In the data rows, the value 128 means zero.
Here are some numbered points:
[143  69 100 156 161 147 175 103 132  90 111 134 169  82  97 121 141 185
 125 139 157 173 114 156 132 114 131 188  97 132] 0
[190  92 127 112 147  79 115  99 119 168 118  76 134  97 167 155 128 162
 119 110 124 136 150  94 127 108  96 129  56  55] 1
[ 94 123 107 145 100 113 154 138 142 104 124 146 118 151 153 113 162 168
 103 155  85 165 124 135 154  62 134 126  86 152] 2
[145 121 175 140 135  93 162  95 160  89  95 100 157 153 184 153 108 159
  98  82 127  96 167 102 183  86 134  88  66  51] 3
[193 146 125 165  91 152  80 173 148 134 169  96 141 184  98 114 156 147
 132 160  70 155 170  85  92 173 106  92 122  85] 4
[123 144 159 166 118 179 155 161 169  93 187  84 149 158 163  60  83  92
 131 102 122  86 115 103 169 124 144 183 139 130] 5
[133 137 121 161 134 180 133 171 136 157  83 160 167  89 160 154 144  65
 136 136 154  71 144 161 107 157  79  89 184 117] 6
[111  80  89  85 106  80 121 148  85 104 129 128  99 177  85  85 102 138
 102  83 129 119 154 134  84 110 146 154 168 178] 7
[121  68  70  78 131  82 150 125  96 138 113 135 125  80  72  93 156 180
  99  88 144 151 147 137  94  68 146 149 124 153] 8
[ 88 160 141 147 150 130 167  62  76 120  84 174 123 124 134 174 163  97
 118 155 126 174  92 146  94 186  94 127 152 161] 9
[ 85 185 107 109 138 118 118 108 130 141  72 104 108  90 110 188 128  74
 142 115  88 129 150 116 111 146 169  76 111 144] 10
[111 154 152  71 162 102 119 139  81 154 170 106  87 183 144  61 110  73
 148 104 112  84 111 143  96 175  80 143 168 154] 11
[133  76 174 173 122 149 108 151 164 115 195 146 130 162  77 120 136 178
 136 147 135 143 109 122 181 160 187 105 147 148] 12
[169 103 119 122 147  70 100 143  92 119 155  71 146 171 144 113  88 157
 126  70  87  95 179 137  82 135 132 117  80  93] 13
[157 180 121 110 128 101  84 114 164 158 184  78  94 169 142 180 138 162
 152 144 150 147  96 100 111 147 153 106  95 108] 14
[ 93 141 132 149 105 154 111 156 134 145 155 180 142 162 177 165 120  61
 160 176 161 114 106 185 156 152  80 122 136 176] 15
[ 84 149 169 179 141 150 164  83 165 128 166 160 168 108 175 169 134 131
  88 136 129 125  96 172 172 172 179  87  75 147] 16
[104 132 160  99  92 136 173 105 139  73  59 157 138 140 150  87  92 138
  86  95 135 115 139  91 182  57 139 132 129  79] 17
[148 125 153 132 118 188  97 182 130 136  72 159 175  97 167 118 104  55
 151 102 134  69 166 154 140 106  78  96 179 116] 18
[157  61 105 142 109 176 120 179 127 160 134 163 162 106 113 153 124  69
 164 109 183  88 132 178 150 170 106 116 158 158] 19
[141 113 110 131 118 157 174 148 110  73 145 125 123 181  97  97 124 146
 144 151 145 149 118 150  84 184 114 188 153 177] 20
Which two points above are nearest to each new point by angle? Their numbers follow each, nearest first.
[148 131 133 125  67 132  98 179 120  79  72 168 128 165  78 154  58  70
 178 139 149 108 163 108 168 101 144 153 172 120] 18 19
[131 132 125 154 131 182 149 137 185 121 182  77 170  81 174  67 121 126
 114 127 140 109 113  91 168  80 153 177  93 104] 5 17
[102 200 109  97 138 122  93  92 104 183  80 108  74  86 159 151 160  65
 121 131  99 134 109  90 101 167 109  87 154 114] 10 9
[ 99 123 173 178 161 155 152  92 159 153 167 162 173 103 149 174 136 146
  99 127 139 103  78 172 170 177 180 106  95 154] 16 12
[136  78  96 151 176 151 166  83 135 127 144 159 168  72  98 121 140 163
 118 153 154 187 109 164 100 130  85 194 117 134] 0 8
[126 135 125 154 129 183 149 136 185 120 182  76 172  81 174  66 125 126
 112 130 138 112 112  94 169  80 154 176  94 104] 5 17
[ 92 126 107 143 101 111 156 141 142 102 123 146 119 153 153 113 162 166
 101 155  84 166 125 139 152  62 134 123  85 153] 2 17
[124  68  70  77 130  82 150 127  94 140 115 135 126  78  71  93 155 180
 101  90 143 154 148 139  94  69 145 150 123 151] 8 7
[133 133 122 156 128 181 151 134 185 125 181  77 170  79 175  65 121 126
 111 131 138 108 113  93 166  80 155 176  95 103] 5 17
[128  78 164 168 137 133 115 162 161 125 196 148 125 128  71 132 141 178
 144 127 108 160 133 123 176 135 175 103 128 128] 12 4
[142 132 101 153 130 158 179 122 120  91 159 129 106 163 107  74 111 152
 140 117 156 154  93 140  86 172 106 194 178 151] 20 7
[135  76 166 185 124 153 112 129 162 124 191 140 140 141  73 125 140 182
 131 152 138 141 108 127 172 152 188 105 157 151] 12 16
[ 82 184 121  91 137 119 115 133 129 134  78 109 101 107 113 184 128  70
 144 108  88 128 150 108 126 155 166  76 100 142] 10 9
[129  78 153 181 137 135 120 141 159 131 192 142 132 103  68 131 140 181
 142 132 111 157 133 129 167 122 180 103 139 130] 12 0
[102  94 172 168 169 168 136  94 180 149 178  98 168  86 171 133 170 159
  97 113 151  81 122 142 155 106 180  80 136 138] 16 12
[138  79  97 152 175 151 165  85 135 131 143 159 168  72  99 122 144 165
 116 153 155 186 107 164  98 132  84 195 114 134] 0 8
[126  77 165 170 135 136 116 160 161 128 196 145 122 127  70 131 140 178
 146 129 107 158 130 125 174 136 176 102 127 130] 12 4
[129 113 155 106 125 105 164  90 119 123  58 165 117 110 149 108 155 157
  77 150 147  99 104  95 171  80 111 152 143  77] 17 3
[154 120 118 149 115 169 159 118 109  82 132 121 122 152 106  62  82 126
 153  88 133 148 114 129  97 111 107 198 179 153] 20 5
[130 122 146 123  68 104 134 148 124  66  75 170  99 184  78  87  70 153
 105 128  97 181 154  73 183  68 152 156 134  87] 17 2
[132 133 126 157 128 182 150 132 184 125 181  75 170  80 173  65 119 127
 110 133 137 110 113  93 168  78 155 177  95 105] 5 17
[128 115 153 107 124 105 165  91 119 122  59 165 116 109 150 111 155 157
  78 150 150  99 106  93 170  79 110 152 145  77] 17 3
[ 83 184 122  90 136 120 112 137 128 136  79 110 100 107 115 185 129  69
 143 111  87 127 151 107 129 157 166  76  99 145] 10 9
[152 121 132 124 118 170 156 142 113  78 145 128 117 170 115  61  82 118
 155  86 134 150 114 131 109 127 103 198 173 154] 20 5
[ 83 186 108 107 138 117 118 111 126 144  74 105 107  91 114 186 131  73
 142 113  90 127 150 111 115 147 169  76 109 145] 10 9
[ 88 158 138 149 149 132 167  61  77 120  85 174 126 126 133 174 163  95
 114 156 126 174  93 144  95 186  95 127 152 158] 9 15
[128 103 122 151 116 147 184 130 102  68 146 146 117 185 111  93 113 157
 124 147 157 168 111 153 108 187 100 183 142 158] 20 0
[134  88 135 105 162  80 122 162  93 106 128  87 133 155 113  86  79 173
 134  75  99  92 164 181  92 112 167 102  93 159] 13 7
[131  78 151 182 139 137 119 135 160 136 193 142 134 102  68 133 140 183
 139 134 110 158 133 129 166 120 179 104 141 127] 12 0
[158  61 107 138 108 176 117 179 128 159 136 163 162 112 111 148 123  68
 165 109 183  86 130 178 153 171 107 113 157 158] 19 6
[115 121 145  89  90  95 144 124 133  81  85 136 100 171 109 126  85 174
 132 130 154 141  82  91 167  54 162 180 126 143] 17 2
